One turning vector, and how many ticks it has turned
The counts run from 0 to 575.
[-10,4,7,-12,21,1,3,-9,-3,22,3,-15,5,-11,-8,-1,-9,6,-3,-6,0,-5,0,6,-15,3,9,-18,22,24,13,21,-12,-8,18,19,12,12,5,-1,-6,15,16,33,6,3,-14,5,-1,16,-11,-14,-13,0,6,-1,5,4,20,-5,1,10,15,7,-13,-6,-3]	218
[-11,-6,4,-3,27,1,18,-7,-1,9,-2,1,-1,-10,-2,-16,-12,-22,9,-6,-6,-14,-13,-7,4,17,-5,-15,-13,17,1,14,-20,-7,-11,-1,16,-2,17,7,8,2,9,2,11,-21,4,0,-18,21,-10,-16,-9,3,24,1,15,8,9,-13,-7,22,-19,7,-8,-19,-6]	496
[14,6,4,23,-23,-8,2,-8,-7,-10,-4,16,-4,13,0,24,3,22,-10,-4,4,-5,-8,-12,-17,15,-3,-1,-6,1,12,5,-19,-14,6,-21,11,-13,-2,10,-9,-6,9,-2,-4,-28,-8,8,0,1,20,4,-8,-3,14,-14,-32,0,-9,-10,1,11,19,-9,-2,-2,15]	127
[-23,-5,-8,-9,23,21,17,17,6,-15,-3,2,-1,-1,-2,-12,-15,-11,2,1,6,-8,-24,-6,-14,-1,-21,24,-27,2,-23,-8,-7,8,-15,-7,15,7,6,-6,3,-13,-18,5,0,-9,6,-5,-11,0,-6,-7,7,-11,-2,1,12,-15,6,-6,1,13,-20,19,-6,-1,4]	556
[22,13,-6,7,5,-11,9,17,7,25,1,10,0,0,5,22,12,-16,16,1,8,7,-3,9,-5,8,-9,-6,2,11,15,7,-21,-21,10,-24,-6,-11,8,29,7,13,-1,-15,-7,2,0,-11,-18,10,10,-3,-21,3,7,-17,0,10,3,-5,18,15,2,-3,-14,-16,1]	142
[-9,-12,2,-16,23,9,7,1,21,-6,13,-9,1,-21,-21,-12,-9,-8,-16,8,3,-7,-15,0,-15,-12,-6,5,1,20,4,-2,3,8,9,0,10,14,10,-4,13,2,-13,25,15,10,15,11,-11,-13,-6,-4,-8,0,-11,-7,23,3,8,10,-10,1,-1,13,-22,-5,12]	544
[-2,1,-2,-15,28,5,4,-9,6,23,4,-15,-3,-3,-2,-3,-14,3,-4,-7,-3,-2,-14,3,-5,9,4,-15,13,22,11,19,-17,-12,17,19,20,15,-1,-3,-8,17,16,33,7,0,-9,-2,-2,10,-14,-17,-12,2,10,4,0,6,21,-8,5,15,9,11,-13,-12,-2]	217
[34,8,-4,0,1,-5,-3,-11,10,30,-3,-2,-7,2,4,20,7,5,-8,-2,2,0,-4,3,-1,-3,5,-26,-1,10,18,4,-15,-30,16,-8,-16,3,-6,15,-5,20,3,-7,-3,-10,0,5,-9,-5,0,-10,-18,0,-5,-12,0,18,-4,-10,-5,14,9,-14,-23,-12,-12]	410
[7,-3,11,11,-5,2,3,1,-8,22,8,12,0,1,6,-16,14,-7,-8,-4,7,-13,9,-2,-21,-9,12,-20,-9,19,23,13,-9,-11,-17,-2,-4,3,13,22,-8,-10,19,-17,-6,-22,1,13,-2,15,-7,-4,-11,6,-6,-19,1,20,-4,-2,2,6,4,-26,-9,-15,2]	440
[-17,9,-6,-19,-7,20,-7,7,2,-7,-11,2,-10,11,0,7,6,15,-7,9,12,-14,0,-7,-12,-4,-1,9,-29,-2,-9,-7,6,1,-10,-17,-17,12,-3,-7,4,-20,-31,-20,-17,0,-4,2,-10,1,-4,-3,-12,-22,-19,-5,16,-8,-8,-12,-7,5,8,2,-10,4,-21]	338
[-2,6,1,-3,5,4,5,-27,14,-7,-10,-3,-10,-10,-14,22,4,11,-18,3,7,-13,-13,5,9,14,-3,-1,-23,0,-2,-1,2,-23,10,-21,-8,-5,1,12,10,1,-9,-10,7,-5,17,10,-18,-21,6,-10,-18,1,2,-1,11,4,-15,-2,-28,19,3,-5,-20,3,-7]	63
[22,3,6,6,-20,-8,-2,6,0,17,5,8,0,2,4,4,16,5,-10,-2,15,-7,14,5,-25,-21,13,-27,-3,9,26,3,-13,-13,-4,-8,-18,-1,5,19,-7,1,0,-16,-10,-9,0,18,-8,5,5,-3,-10,-2,-16,-25,-2,11,-3,-2,-5,0,12,-19,-15,-11,-2]	413
[31,-3,-7,6,-23,-1,6,24,-18,17,-3,8,17,6,4,11,-13,5,5,-7,-3,5,-4,-10,-27,5,12,-13,10,-5,2,8,-21,7,2,-2,-3,10,-4,-3,-13,4,-16,-6,-15,-25,-12,-9,6,23,-2,3,0,-8,-11,-30,1,9,-5,-12,6,2,5,0,-2,-3,-7]	425
[19,12,-23,-7,0,-13,-9,0,16,-1,-4,12,5,-9,-7,25,13,-7,-25,-2,17,1,-22,9,16,0,4,-12,-7,-4,-5,-6,-8,-10,15,-16,-13,-4,2,9,13,5,-27,0,6,5,20,7,-14,-17,8,-7,-21,-1,-7,-1,4,5,-5,4,-15,9,7,-5,-9,-6,4]	356
[15,11,-9,-4,-16,-10,-21,-8,11,0,-8,26,3,-1,-2,14,17,15,-33,-1,11,-2,-12,-1,7,1,17,-8,-2,6,17,9,0,-11,3,-13,0,4,3,19,2,-11,-3,0,-4,-8,11,20,8,-8,3,-2,-22,5,-9,-4,-16,15,-12,6,-7,1,27,-24,5,-7,10]	380
[26,8,-22,-16,-6,4,-14,4,13,13,-10,12,-2,19,4,10,-4,13,-11,12,-9,0,-18,-15,4,3,10,-4,-4,13,17,8,-3,-10,-2,-2,1,23,-11,7,-9,7,-10,-4,-14,-13,-5,-5,14,0,-6,1,-22,-6,-14,-20,-6,22,-7,-15,7,0,21,-9,-7,-24,-7]	404
[-13,17,1,-13,12,21,-2,-7,20,-1,-15,1,12,-20,-5,3,-13,23,-12,-7,10,-5,5,22,-1,-15,12,-14,4,-4,-4,15,-14,-10,3,-10,13,8,1,3,-18,-8,-8,5,-4,10,-3,14,10,-15,-8,-14,-10,7,0,5,-1,-5,-3,7,-27,19,14,17,15,4,10]	27
[-3,1,-5,-12,19,29,2,-14,23,7,-6,-11,6,-25,-10,3,-9,6,-17,-6,4,2,-8,28,-2,6,11,-19,3,-5,4,9,-11,-18,5,-9,14,2,-7,4,-9,-1,12,13,10,16,9,7,-5,-13,-7,-23,6,6,-7,10,15,1,-6,28,-14,11,-2,4,-2,5,10]	2
[-25,-6,21,10,11,12,19,-8,-16,5,-2,-4,3,-14,1,-16,-12,4,14,-14,6,-17,11,-1,-28,1,4,-13,-10,10,0,16,-21,0,-7,-4,16,-6,14,2,-15,-12,16,3,1,-19,-12,6,-6,30,-6,-11,3,3,18,-7,2,-3,8,-8,-14,15,-9,8,-1,3,-4]	500
[25,-10,-15,-4,1,-5,5,5,7,10,-2,2,3,3,-7,4,-14,-8,5,4,-24,5,-23,-17,0,30,8,-10,11,10,19,20,-15,3,4,-1,21,14,-4,5,9,9,5,12,12,-11,-2,-14,6,20,1,-3,-6,-1,6,-22,7,19,2,-5,11,-2,4,4,0,-27,7]	457
[31,-21,-4,12,-15,10,18,2,-10,16,-1,-10,5,2,-3,11,-14,4,7,-9,-11,2,-10,-6,-29,20,5,-13,0,-8,6,3,-23,-15,0,-3,6,-1,-9,-3,-9,12,15,0,5,-24,-7,-12,-9,17,6,-8,16,-10,-8,-25,5,11,-7,-2,13,4,-7,-6,-14,-7,-4]	450
[-3,-5,4,8,1,-13,6,2,-28,12,-2,1,0,12,0,8,-2,-1,11,-2,-5,-5,-10,-22,-11,32,-5,-5,-4,18,2,14,-18,4,0,6,12,1,10,1,3,4,-2,8,-2,-35,-17,-5,-9,36,-5,-5,-10,-12,14,-10,-6,-1,8,-26,10,10,3,-2,-7,-4,-13]	178
[-21,-6,0,-9,-4,5,0,-6,2,-10,-11,-8,6,-17,-24,9,-12,4,-2,3,4,-12,3,1,-4,16,17,-17,-7,-11,1,8,-9,13,-7,-11,2,-2,10,-10,16,-9,-26,-3,11,7,6,6,-23,14,2,-14,-9,-9,4,1,35,-19,-1,6,-27,-2,-2,13,-3,1,-10]	12
[-3,-14,1,-16,21,17,19,3,14,7,10,-8,5,-21,-15,-16,-9,-23,-3,4,-10,-8,-11,4,-19,7,-3,9,4,15,9,8,0,9,3,0,17,15,6,8,15,1,3,18,15,8,14,-4,-10,0,-10,-6,5,5,-9,-19,33,16,3,17,8,0,-11,8,-14,-7,9]	517
[24,13,-15,-14,-10,-4,-21,-1,8,14,-6,11,-1,12,0,6,2,16,-14,10,-7,-3,-11,-15,4,0,15,-13,6,18,26,11,-2,-5,1,-4,-1,20,-2,7,-3,1,-10,1,-9,-12,-7,5,15,7,-3,3,-26,-2,-7,-19,-11,20,-5,-17,3,2,30,-11,-5,-22,-5]	405
[5,2,4,18,5,9,13,5,-18,14,-4,7,5,11,12,4,-6,4,13,-10,5,4,-5,-3,-24,14,-2,-4,1,6,1,15,-33,-9,-8,-1,21,-6,2,6,-19,-7,25,3,-11,-25,-16,-8,2,24,-3,-11,6,-6,11,-5,-20,3,11,-11,23,16,1,-3,1,-4,2]	181
[-26,10,2,-29,14,30,-1,14,9,10,-2,-10,7,-17,-6,-7,-4,6,-5,5,3,-1,3,21,-14,-2,9,1,14,5,-2,16,2,9,8,-1,9,20,7,0,1,-7,-10,18,-6,26,-4,0,1,6,-22,-11,-10,-1,-8,-1,20,-6,7,8,1,4,12,14,2,12,-4]	272
[28,-1,-15,-3,-7,-15,0,11,16,10,4,11,-1,7,-12,17,5,-5,-10,13,-9,6,-24,-12,-5,13,0,8,10,18,20,6,-4,1,15,-12,3,8,-2,19,17,14,-11,4,6,-6,7,-4,-1,0,8,7,-19,-2,-3,-27,2,22,3,-5,16,-1,17,-9,-14,-20,9]	137
[-23,-7,6,-12,8,29,7,-6,-1,-6,-2,-21,-6,-4,-9,5,-10,13,-9,-9,17,-13,-5,7,-23,-8,-2,-7,-18,-2,-19,-6,-6,-13,5,2,-4,5,-2,-21,-8,-8,-5,11,1,0,-5,7,-19,-2,-6,-15,5,-15,-11,5,20,-17,6,-1,-17,14,-5,11,-21,14,-21]	284
[-17,14,-8,-6,26,20,7,-3,5,-11,-14,3,4,-11,-3,5,-17,14,-3,-8,8,1,-20,4,-1,11,-16,14,-11,1,-24,2,-20,-3,4,-7,26,2,-1,-6,-14,-7,-2,18,0,-6,-2,1,6,-8,-9,-12,-3,-2,19,11,-14,-13,4,-4,-6,24,3,22,8,7,10]	562
[-19,9,-10,-20,22,17,-6,17,20,-7,-2,17,7,-14,-4,-12,8,-16,-20,-2,17,0,-17,19,4,-9,1,7,-5,-1,-10,3,3,10,-12,-10,9,9,15,12,9,-21,-19,6,-9,19,23,9,-4,-8,-14,-9,-10,1,-11,4,13,-3,-3,12,-4,7,-1,7,12,-2,10]	301
[-29,-2,-2,-13,14,13,5,5,-6,-20,-8,0,0,-3,-16,-7,-17,9,-7,5,0,-10,-20,-19,-9,10,-11,24,-17,11,-21,-2,-4,22,-9,-3,17,14,9,-15,3,-12,-25,19,2,-14,-2,1,-2,5,-9,-2,-8,-12,5,-4,8,-13,4,-13,-9,7,1,24,-5,7,-2]	558
[-29,5,-10,-31,33,25,-2,2,26,0,0,-5,-11,-8,-5,-15,-2,-13,-12,3,9,-11,-13,13,7,-2,-6,1,-12,14,0,6,0,-6,-14,-2,5,14,8,3,10,-8,-5,8,1,17,9,2,-14,-4,-16,-13,-6,-2,-4,14,21,-6,10,1,-2,12,-3,10,-9,-13,-5]	276
[28,-15,-11,6,-11,-11,7,4,9,8,5,10,-5,13,4,5,8,-12,-10,-1,5,-8,-14,-10,-10,-8,2,-20,-19,6,12,-7,-14,-19,-15,-4,-14,-6,-2,5,7,5,-4,-18,-2,-24,12,6,-19,-1,14,-4,-2,-9,-16,-16,6,8,-2,-5,-1,3,-10,-15,-24,-27,-4]	416
[10,25,-8,-10,0,16,2,24,24,0,-9,18,5,-9,2,11,-2,9,5,5,5,3,-4,19,-11,-12,-1,12,2,-7,5,7,-12,-7,3,-33,5,8,-1,22,-7,-9,-22,-14,-19,9,4,-2,9,-16,0,0,-13,5,-10,-21,-2,9,-9,-2,-1,15,15,10,11,-5,13]	81
[1,4,-7,-21,-11,22,-13,6,13,-3,-4,5,5,-14,-16,11,6,8,-27,6,6,1,-11,14,-16,-1,5,7,4,-5,-6,-2,17,13,8,-14,-1,19,-2,5,6,-13,-24,10,-2,20,14,7,0,-15,-10,-1,-5,-7,-31,-13,19,0,-12,15,0,-3,17,-2,-3,12,8]	325
[-22,-4,6,-6,27,6,17,-3,12,-2,-4,1,-8,-17,-10,-3,-8,-23,11,2,0,-10,-6,5,-1,24,-4,-5,-7,8,0,12,-15,0,-3,-16,22,-7,15,11,24,-2,7,5,16,5,7,-5,-25,13,2,-9,-4,3,23,4,24,-6,11,8,-3,15,-15,13,-5,-12,7]	522
